One turn moves each row of this set onto another row. After a few examples, where does it send each row asked below?
Q298: [-1.39 -2.85  2.21 -0.42 -1.85  1.97 -0.91  1.97 -1.37  1.45  0.47 -1.22
 -1.79 -0.10 -0.14  0.92 -3.41 -2.02  0.48 -0.64  0.80  0.84 -0.20  0.37
  0.78  1.75  1.01 -1.02  0.97  1.07 -2.42 -0.50 -2.67  1.44  1.18 -1.61]
Q194: [-2.00 -0.17  0.80  1.61 -0.59  1.82  2.96  0.20  0.20  1.67  1.24 -1.07
  0.61 -3.54  0.55 -0.13 -1.07 -0.91 -0.65  1.45  1.07  0.21 -0.51  0.33
  1.07  0.67  1.48  0.54 -2.09 -0.37  1.33 -0.92 -3.04  1.40  2.18 -0.73]
Q501: [-1.21 -0.86  0.13  1.37 -1.48  0.23 -1.64  0.59 -2.42  1.95  0.83 -2.09
 -1.41 -2.53  0.44  0.34 -5.13 -1.40 -1.10 -0.13  0.14  0.43  0.04 -0.52
  1.47  1.45  0.54  0.30 -0.21  1.78 -1.85  0.51 -2.35  1.38  3.21 -1.55]
Q855: [-1.33 -2.17 -0.69  0.72 -3.67  1.33 -1.78 -0.85 -0.74 -0.13  0.84 -2.69
  2.33  3.04  0.07  1.06 -4.01 -0.95 -0.72 -1.55 -0.43  0.21  0.06  0.95
  0.79 -1.86  0.39  1.57 -1.05 -0.43 -1.47 -2.26 -1.38  2.17  1.10  1.97]
Q308: [-2.08  0.05  0.35  1.60 -0.79  0.28  2.10 -1.42  1.54  0.85 -0.08 -1.04
  0.95 -2.29  1.36 -0.88 -1.21  0.31 -1.27  2.27 -0.24 -0.62  1.80 -0.15
  1.97 -0.85  0.97  0.76 -1.09 -1.62  0.25 -1.94 -2.84  1.13  1.34 -0.67]
Q414: [-1.79  0.26 -1.61 -0.62 -2.58  0.75  1.92 -1.64 -0.47  2.13  0.61 -1.81
  0.58  0.90  2.20  1.94 -1.57 -2.16  0.75 -1.34  0.74  1.52 -0.37  0.17
  1.67  1.09 -0.86  0.05 -1.31 -0.08 -3.58 -1.82 -2.53  1.20 -2.33 -0.05]
Q48: [ 0.08  0.63 -2.79  0.94 -1.47  1.21  1.30 -1.40  0.13  2.53  0.22 -1.04
  0.84  0.57  2.12  0.13 -1.37 -3.05  0.01 -1.77 -0.38  2.24 -0.97  0.61
  2.40  1.15 -0.50  0.56 -1.12 -1.45 -2.71 -2.83 -2.07  0.48 -1.31  0.99]
Q902: [-0.56 -1.00 -2.49  0.12 -3.07  1.22 -0.92 -0.27 -2.03  0.27  0.19 -2.15
  0.85 -0.24 -0.84  0.53 -4.45 -0.63 -1.69 -1.02 -1.22 -0.07  1.18 -0.82
 -0.45 -1.34  1.08  1.97 -1.27  2.07 -1.69 -1.29 -0.92  1.83  3.22  0.32]
Q511: [-1.91  0.09 -0.62  3.26 -0.91 -0.57  1.51  0.62  1.16  1.21  0.44 -2.08
 -1.30 -1.26 -0.02 -0.32 -1.45  0.10 -1.14  1.70  0.49  0.70 -0.23  0.12
  1.13 -0.39  0.66  0.94 -1.76 -1.62  0.89 -1.08 -4.36  0.63  1.75  1.01]
Q155: [-2.69 -0.90  1.38  1.04 -1.08  2.45 -1.80  0.57 -0.69  3.06  0.61 -0.14
 -1.21  0.34  1.05 -0.27 -3.87 -2.04  0.23 -1.12  0.45  1.77  1.70 -1.61
  2.25 -0.07  1.05 -0.66  1.75  2.03 -2.55 -0.58 -1.93  1.90  1.21 -1.34]
Q459: [-0.26 -0.60 -1.27  1.00 -1.03  1.01  1.46 -2.21 -0.66  1.90  0.54 -0.40
  0.29  0.16  2.33  1.14 -1.49 -2.92  0.91 -0.85  1.36  2.50 -0.75  0.35
  2.13  0.41 -0.68 -0.02 -1.95  0.25 -3.57 -3.99 -2.86  1.52 -1.45 -0.18]
Q533: [-0.79 -0.94 -0.94 -0.33 -2.82  2.74 -0.88  0.96  0.01  0.42 -0.66 -2.48
  1.76  2.17 -0.92  0.82 -2.16  0.05 -0.69 -1.29 -1.73  0.17  0.54  0.01
 -1.16 -1.18  2.04  0.98 -1.58  0.29 -1.37 -2.17 -0.98  0.86  1.09  2.01]
Q343: [-0.60 -2.14  1.08  0.85 -1.05  0.11 -1.44  1.34 -1.28  1.59  0.80 -0.84
 -3.05 -0.03  0.06  0.12 -3.61 -2.47 -0.89 -1.17  1.59  1.53  0.77 -1.73
  2.64  0.43  0.73 -0.45  1.19  1.10 -2.33 -1.26 -3.07  0.29  2.46 -0.08]
Q114: [-1.16 -1.53 -0.44 -1.10 -1.62  0.93 -1.13 -2.05 -0.36 -0.18 -0.40 -2.13
  3.34  0.63  0.79  0.21 -3.74 -0.31 -0.95 -1.69 -0.14 -1.42  1.80 -0.17
  1.10 -2.40  1.19  1.52  0.02  0.36 -1.11 -3.18 -0.97  1.14  1.21  0.75]
Q273: [-1.05 -1.78  1.67 -0.41 -0.74  0.81 -1.42 -0.25  0.05  2.13  0.51 -1.35
 -0.80 -0.97  2.03 -0.90 -3.42 -2.36 -1.04 -0.49  1.05 -0.65  2.07 -1.71
  3.40  1.01  0.54 -0.58  1.63  0.41 -2.59 -0.98 -2.16  0.64  1.63 -1.82]
Q95: [-0.51 -1.05  0.27  3.50 -0.57  2.63  1.45  0.81  0.68  1.76 -0.12 -1.07
 -0.43 -1.50  0.68 -0.52 -0.52  1.13 -0.03  1.38  1.25  0.19 -0.85  0.87
  0.32  0.60  1.37  0.18 -2.33 -1.10 -0.01 -1.99 -3.07  1.20  2.11  0.15]
Q102: [-0.27  0.41 -1.19  1.56 -1.82  1.94  2.06 -1.92 -1.90  2.77  0.81 -0.28
  2.56  0.68  1.47 -0.13 -1.04 -2.35 -1.29 -1.84  1.33  2.50 -0.65  0.31
  2.45  0.39  0.11  0.52 -2.14 -1.44 -1.88 -2.96 -2.10  0.18 -1.06  0.94]
Q185: [-0.75 -0.73 -1.03 -0.60 -1.87  3.05 -0.34 -0.31 -0.53  0.65  0.48 -2.55
  3.60  0.40  0.08  0.44 -2.36 -0.78 -1.12 -1.85  0.29 -0.38  0.32 -0.94
 -0.40 -1.92  2.54  1.45 -2.54  1.52 -0.07 -2.14 -1.10  1.50  1.95  1.74]
Q245: [-1.61  0.60 -0.32 -0.16 -2.22  1.19  1.66 -1.31 -1.07  3.06  1.37 -2.36
  2.21  1.91  1.25  1.24 -1.79 -4.17 -0.72 -1.88  0.47  0.95 -0.01 -0.40
  1.29  1.09 -0.57 -0.11 -2.01 -0.46 -3.32 -2.09 -2.17 -0.29 -1.36  0.38]
Q342: [-2.44 -1.25 -1.92  0.65 -1.90  2.96 -0.29 -1.10  0.77  1.41  0.27 -1.81
  1.99  2.36 -0.10  0.11 -3.27 -0.48  0.16 -2.05  0.37 -0.77  1.64  0.07
 -0.68 -3.16  0.97  1.56 -0.41  1.12 -0.80 -1.87 -0.82  2.44  1.09  0.57]
Q556: [-0.90 -2.40  1.56  1.51 -2.66  1.56 -1.61  0.54 -0.76  2.12  1.90 -1.52
 -2.29  1.28  1.52  0.50 -3.07 -1.97 -0.78 -0.46  1.44  1.12  0.47 -0.98
  3.18  1.48 -0.48 -0.67  0.45 -0.14 -3.12 -0.12 -2.44  1.58  2.06 -0.78]
Q615: [-0.92 -1.01 -0.02  0.73 -2.45  1.10  2.55 -1.38 -1.37  2.12  1.48 -0.32
  1.42  0.28  1.54  0.04 -1.36 -4.35  0.00 -0.06  2.33  2.10  0.22 -0.08
  1.60  0.99 -0.29 -0.14 -1.99 -0.23 -2.90 -2.79 -3.43  1.79 -1.42 -1.10]
Q946: [-0.96 -1.70  1.49 -1.61 -1.55  2.41 -0.65  1.36 -1.07  2.36  1.43 -1.25
 -0.50 -1.21  0.34  0.06 -3.19 -3.83 -1.16 -1.22  0.09  1.14  0.60 -1.76
  1.97  1.04  1.82 -0.60  0.41  1.78 -1.91 -0.27 -1.65  0.88  2.21 -1.14]
Q842: [-2.16 -0.31  0.57  3.99 -2.05  0.90  1.76 -0.52  0.70  0.89  1.21 -1.38
 -0.36 -0.18  0.73  0.56 -1.07  0.12 -0.97  2.60 -0.65  1.19  0.46  0.91
  1.88 -0.38  0.06  0.65 -2.73 -2.19 -0.40 -2.14 -3.12  1.56  2.24  0.59]
Q382: [-3.08  0.15  0.20  3.51  0.48  1.54  1.61 -0.69  1.70  3.06  0.45 -1.49
  0.13 -1.17  0.47 -0.65 -2.13 -0.30 -0.30  1.28 -0.52  0.75  0.08  1.24
  1.72 -1.48  1.27  0.47 -1.43 -0.78  0.70 -0.91 -3.03  1.78  0.94 -1.38]
Q157: [-0.38 -0.47 -1.81  3.01 -1.38  0.59  0.73 -0.38  0.12  1.55  0.72 -2.75
 -0.24 -2.62  0.26 -0.37 -2.82  0.38 -1.53  1.62 -0.11 -0.37  0.04  0.06
  0.08 -0.48  0.96  1.60 -3.37  0.58 -0.25 -0.51 -2.94  1.73  3.31 -1.01]
Q233: [-1.18 -1.96 -1.50 -0.22 -2.80  0.25 -0.67 -0.52 -0.50 -0.40  0.22 -2.76
  0.99  2.29 -0.87  1.05 -3.15 -0.04 -1.13 -1.72  0.88 -0.23  0.60 -0.54
 -0.39 -3.01  1.30  1.64 -1.48  1.07 -0.95 -1.99 -2.54  1.51  1.06  1.70]

Q459 moves to Q414
Q298 moves to Q533
Where do these go?
Q501 moves to Q902
Q382 moves to Q155
Q615 moves to Q245
Q185 moves to Q194
Q308 moves to Q273
Q855 moves to Q842
Q343 moves to Q233

One turn moves each row of this set onto another row. After a few examples, where does it send each row asked below?
Q830: [ 0.29 -0.88 -1.10 -1.33  2.29  1.83 -0.24 -0.24  0.07  0.87 -0.91  0.13
  0.66  1.25  2.64 -1.29 -0.82  1.23 -0.75  1.45  1.22 -0.66  1.73 -0.36]
Q765: [ 0.73 -0.45 -2.62  1.99 -0.96 -0.19 -1.05  1.02 -0.63 -0.03  0.53 -0.28
 -0.06 -0.21  0.16  0.98 -0.57 -2.82  2.77 -1.03  0.55 -1.09  0.33  2.27]
Q543: [ 0.88  0.58  2.53  1.09  1.19  0.94 -0.56 -0.97 -1.96 -1.98 -1.29 -0.63
 -1.16  0.48  1.30 -1.24 -0.61  0.93  0.10  1.95  2.07 -0.33  2.69 -0.89]
Q275: [ 0.45 -0.68 -1.21 -1.87  2.17  1.24  0.06 -0.78 -0.39  0.55 -0.61  0.74
  0.77  1.33  3.01 -1.59 -1.21  0.48 -0.17  1.46  0.58 -0.24  0.99 -0.17]
Q573: [ 0.40 -0.87 -1.12 -1.60  2.31  1.45 -0.05 -0.42 -0.22  0.92 -0.79  0.38
  0.74  1.31  2.90 -1.27 -0.77  1.10 -0.77  1.50  1.06 -0.68  1.67  0.01]
Q330: [-0.67  0.23  1.39  1.13 -1.29 -0.21  1.13 -0.49 -0.21 -2.93  0.47 -1.23
  0.32  1.70  1.47  2.57  0.72 -1.19  2.49  0.94  3.73 -1.32  0.98 -0.26]
Q680: [ 0.61 -0.46 -2.51  2.44 -0.85  0.24 -1.32  1.29 -0.15  0.11  0.43 -0.50
 -0.13 -0.30 -0.20  0.88 -0.52 -2.57  2.86 -1.07  0.76 -1.13  0.49  1.79]
Q653: [ 0.25 -0.48 -1.16 -1.38  2.23  1.78 -0.27 -0.48  0.23  0.56 -0.74  0.54
  0.64  1.10  2.57 -1.92 -1.13  0.35  0.19  1.32  0.63  0.01  0.87 -1.09]
Q236: [ 0.92  0.97  2.41  0.70  1.09  0.61 -0.41 -1.32 -2.11 -2.40 -1.03 -0.13
 -1.02  0.49  1.55 -1.68 -0.98  0.04  0.90  1.89  1.36  0.25  1.91 -1.15]
Q403: [ 0.20 -0.65 -1.04 -1.10  2.35  1.96 -0.32 -0.17  0.35  0.91 -0.91  0.13
  0.61  1.07  2.37 -1.53 -0.82  0.99 -0.41  1.40  1.20 -0.40  1.53 -0.95]
Q415: [ 1.18  0.44  2.28  0.17  1.01 -0.09 -0.07 -1.75 -2.95 -2.26 -0.96 -0.03
 -0.99  0.76  2.07 -0.87 -0.87  0.54 -0.05  2.01  1.60 -0.45  2.46  0.35]
Q825: [ 0.09  0.14  0.97 -0.91  1.83  0.45  0.65 -2.78 -0.89 -0.62 -0.62  0.39
  2.69  0.39  2.14 -1.02  0.41  0.37  0.83  0.20  1.43 -0.45  0.13  2.98]
Q546: [ 0.81 -1.06 -2.44  2.16 -0.80 -0.14 -1.05  1.34 -0.80  0.41  0.55 -0.74
 -0.02 -0.13  0.16  1.67 -0.17 -1.84  1.65 -0.83  1.33 -1.96  1.41  3.18]
Q651: [-0.57  0.13  1.45  1.01 -1.28 -0.34  1.23 -0.56 -0.34 -2.89  0.39 -1.25
  0.29  1.76  1.51  2.63  0.72 -1.16  2.34  0.96  3.70 -1.39  1.05 -0.05]
Q916: [-0.68  0.25  1.39  0.94 -1.25 -0.39  1.28 -0.63 -0.40 -2.97  0.48 -1.14
  0.28  1.67  1.49  2.51  0.68 -1.30  2.58  0.96  3.57 -1.24  0.79 -0.18]
Q977: [ 0.44 -0.45 -1.25 -1.70  2.16  1.39 -0.03 -0.71 -0.15  0.53 -0.65  0.70
  0.72  1.23  2.89 -1.81 -1.26  0.23  0.11  1.43  0.46  0.03  0.83 -0.67]
Q683: [ 0.03  0.54  0.96 -0.75  1.84  0.74  0.49 -2.71 -0.59 -0.86 -0.64  0.48
  2.55  0.23  1.93 -1.60  0.10 -0.21  1.62 -0.01  1.00  0.13 -0.54  2.08]
Q519: [-0.62  0.30  1.41  1.01 -1.22 -0.26  1.19 -0.53 -0.30 -3.00  0.43 -1.15
  0.27  1.79  1.50  2.46  0.70 -1.25  2.61  0.91  3.62 -1.26  0.78 -0.33]
Q50: [ 0.86 -1.29 -2.88  1.63 -1.07  0.03 -1.26  1.59 -1.49 -0.04  0.80 -0.91
  0.10  0.31 -0.30  2.44 -0.82 -1.53  0.98  0.26  1.45 -1.46  1.74  2.30]
Q864: [ 1.14  0.30  2.41  0.44  1.11  0.25 -0.21 -1.40 -2.73 -2.06 -1.09 -0.34
 -1.01  0.78  1.79 -0.77 -0.60  0.94 -0.31  2.08  1.96 -0.70  2.83  0.26]
Q404: [ 0.76 -0.65 -2.99  1.52 -1.29 -0.09 -1.18  1.33 -1.35 -0.60  0.90 -0.33
  0.05  0.22 -0.17  1.66 -1.43 -2.77  2.30  0.01  0.47 -0.46  0.54  1.37]
Q179: [-0.55  0.48  1.44  0.78  2.24  2.33 -0.33 -1.48  1.01 -0.16 -1.16 -0.61
  2.29 -0.12  0.56 -1.60  0.91  0.96  1.16 -0.10  2.18 -0.27  0.48  0.63]
Q620: [ 0.88 -0.87 -3.08  1.16 -1.35 -0.46 -1.06  1.17 -1.70 -0.58  0.94 -0.32
  0.13  0.33  0.04  1.93 -1.36 -2.53  1.89  0.12  0.64 -0.76  0.82  2.03]
Q948: [ 0.06 -0.16  1.07 -0.61  1.97  0.81  0.49 -2.39 -0.74 -0.20 -0.77 -0.11
  2.54  0.46  1.84 -0.63  0.78  1.08  0.08  0.26  1.99 -0.99  0.86  3.18]
Q175: [-0.63  0.13  1.46  1.06 -1.26 -0.22  1.19 -0.54 -0.35 -2.91  0.40 -1.24
  0.20  1.75  1.49  2.64  0.68 -1.10  2.38  0.92  3.72 -1.41  0.95 -0.15]
Q512: [ 0.55 -0.92 -2.68  2.35 -1.04  0.70 -1.63  2.09 -0.48 -0.01  0.46 -1.15
 -0.10  0.13 -0.98  1.94 -0.81 -1.67  1.54  0.13  1.55 -1.07  1.50  1.02]
Q134: [ 1.20  0.65  2.18  0.10  0.95 -0.09 -0.04 -1.79 -2.91 -2.39 -0.92  0.16
 -0.94  0.68  2.10 -1.25 -1.06  0.16  0.46  2.04  1.30 -0.11  2.04 -0.02]
Q609: [-0.26  0.84  1.07 -0.18  1.92  1.34  0.18 -2.38  0.10 -0.75 -0.81  0.27
  2.52  0.02  1.45 -2.00  0.14 -0.23  2.06 -0.16  1.06  0.45 -0.64  1.02]
Q85: [ 0.65 -0.98 -2.37  2.52 -0.73  0.25 -1.28  1.60 -0.33  0.50  0.32 -0.93
 -0.08 -0.25 -0.19  1.66 -0.02 -1.66  1.64 -0.96  1.50 -1.90  1.47  2.71]
Q149: [ 0.65 -0.58 -2.79  1.91 -1.17  0.35 -1.45  1.66 -0.80 -0.48  0.74 -0.64
 -0.01  0.07 -0.58  1.38 -1.31 -2.60  2.44 -0.02  0.74 -0.37  0.55  0.77]
Q747: [ 1.05  0.90  2.30  0.40  1.01  0.20 -0.20 -1.71 -2.58 -2.53 -0.94  0.12
 -1.07  0.64  1.89 -1.51 -1.16 -0.05  0.86  1.89  1.22  0.20  1.73 -0.61]
Q716: [ 0.52 -0.73 -2.73  2.28 -1.10  0.73 -1.68  1.96 -0.47 -0.17  0.57 -1.00
 -0.08  0.00 -0.85  1.54 -1.03 -2.19  2.13  0.03  1.18 -0.63  1.03  0.46]
Q168: [ 0.55 -0.79 -2.31  2.69 -0.71  0.55 -1.43  1.74  0.02  0.48  0.29 -0.99
 -0.20 -0.33 -0.48  1.33 -0.04 -1.82  2.08 -0.98  1.43 -1.65  1.27  2.04]
Q704: [-0.53  0.79  1.30  0.42  2.10  2.01 -0.15 -1.81  0.76 -0.45 -1.04 -0.20
  2.37 -0.18  0.82 -1.99  0.47  0.25  1.79 -0.17  1.57  0.28 -0.24  0.39]
Q791: [ 0.91 -0.68 -2.64  1.77 -0.98 -0.48 -0.97  0.91 -0.91 -0.03  0.63 -0.26
  0.03 -0.15  0.44  1.30 -0.51 -2.61  2.38 -0.93  0.73 -1.33  0.58  2.94]
Q292: [-0.62  0.21  1.38  0.89 -1.28 -0.42  1.26 -0.69 -0.42 -2.90  0.48 -1.21
  0.31  1.73  1.62  2.58  0.62 -1.28  2.45  0.98  3.58 -1.32  0.83 -0.07]
Q915: [ 0.95 -1.23 -3.05  1.24 -1.28 -0.37 -1.04  1.32 -1.74 -0.24  0.88 -0.55
  0.15  0.38  0.04  2.29 -1.05 -1.98  1.33  0.24  1.05 -1.17  1.29  2.49]
Q562: [-0.66  0.21  1.40  0.95 -1.30 -0.37  1.27 -0.63 -0.39 -2.97  0.45 -1.14
  0.32  1.74  1.57  2.63  0.70 -1.16  2.42  1.05  3.60 -1.41  0.90 -0.07]
Q257: [ 0.46 -0.81 -1.29 -1.86  2.23  1.18  0.07 -0.70 -0.47  0.65 -0.68  0.57
  0.80  1.39  3.05 -1.40 -0.99  0.75 -0.58  1.55  0.80 -0.47  1.36  0.11]
Q99: [ 0.66 -1.28 -2.78  2.12 -1.05  0.47 -1.47  1.95 -0.93  0.05  0.55 -1.16
 -0.04  0.21 -0.64  2.29 -0.73 -1.37  1.00  0.19  1.66 -1.34  1.88  1.63]
Q370: [ 1.00  0.37  2.51  0.84  1.13  0.68 -0.39 -1.15 -2.30 -1.92 -1.29 -0.58
 -1.11  0.64  1.44 -0.89 -0.54  1.08 -0.21  2.04  2.22 -0.63  2.90 -0.35]
Q692: [-0.22 -0.18  1.27  0.08  2.13  1.43  0.11 -1.82 -0.02  0.01 -1.00 -0.52
  2.46  0.25  1.28 -0.63  1.04  1.63 -0.12  0.18  2.49 -1.23  1.33  2.59]
Q655: [ 0.47 -0.58 -2.34  2.69 -0.77  0.50 -1.50  1.60  0.08  0.26  0.38 -0.76
 -0.16 -0.39 -0.40  1.03 -0.25 -2.27  2.56 -1.06  1.14 -1.29  0.87  1.70]
Q80: [ 0.19 -0.55 -1.07 -1.19  2.30  2.03 -0.38 -0.21  0.43  0.75 -0.86  0.23
  0.54  1.17  2.43 -1.75 -0.92  0.68 -0.07  1.38  0.92 -0.18  1.19 -1.19]
Q482: [-0.68  0.25  1.44  1.06 -1.18 -0.27  1.21 -0.58 -0.27 -2.91  0.41 -1.31
  0.31  1.76  1.44  2.53  0.74 -1.20  2.61  0.94  3.62 -1.31  0.87 -0.32]
Q834: [-0.43 -0.03  1.43  0.66  2.23  2.07 -0.22 -1.43  0.69  0.09 -1.18 -0.81
  2.34  0.07  0.77 -1.09  1.10  1.55  0.30  0.06  2.65 -0.85  1.08  1.52]
Q216: [ 0.83  0.86  2.48  1.06  1.19  0.94 -0.54 -1.07 -1.88 -2.16 -1.25 -0.41
 -1.17  0.40  1.27 -1.58 -0.83  0.56  0.55  1.83  1.73 -0.02  2.22 -1.30]
Q564: [ 0.96 -0.92 -2.64  1.83 -0.91 -0.49 -0.97  1.05 -1.02  0.16  0.56 -0.49
  0.06 -0.05  0.38  1.59 -0.34 -2.23  1.98 -0.92  0.97 -1.75  1.06  3.29]

Q543 moves to Q216
Q519 moves to Q916
Where do these go?
Q653 moves to Q977
Q680 moves to Q765
Q620 moves to Q915
Q704 moves to Q609

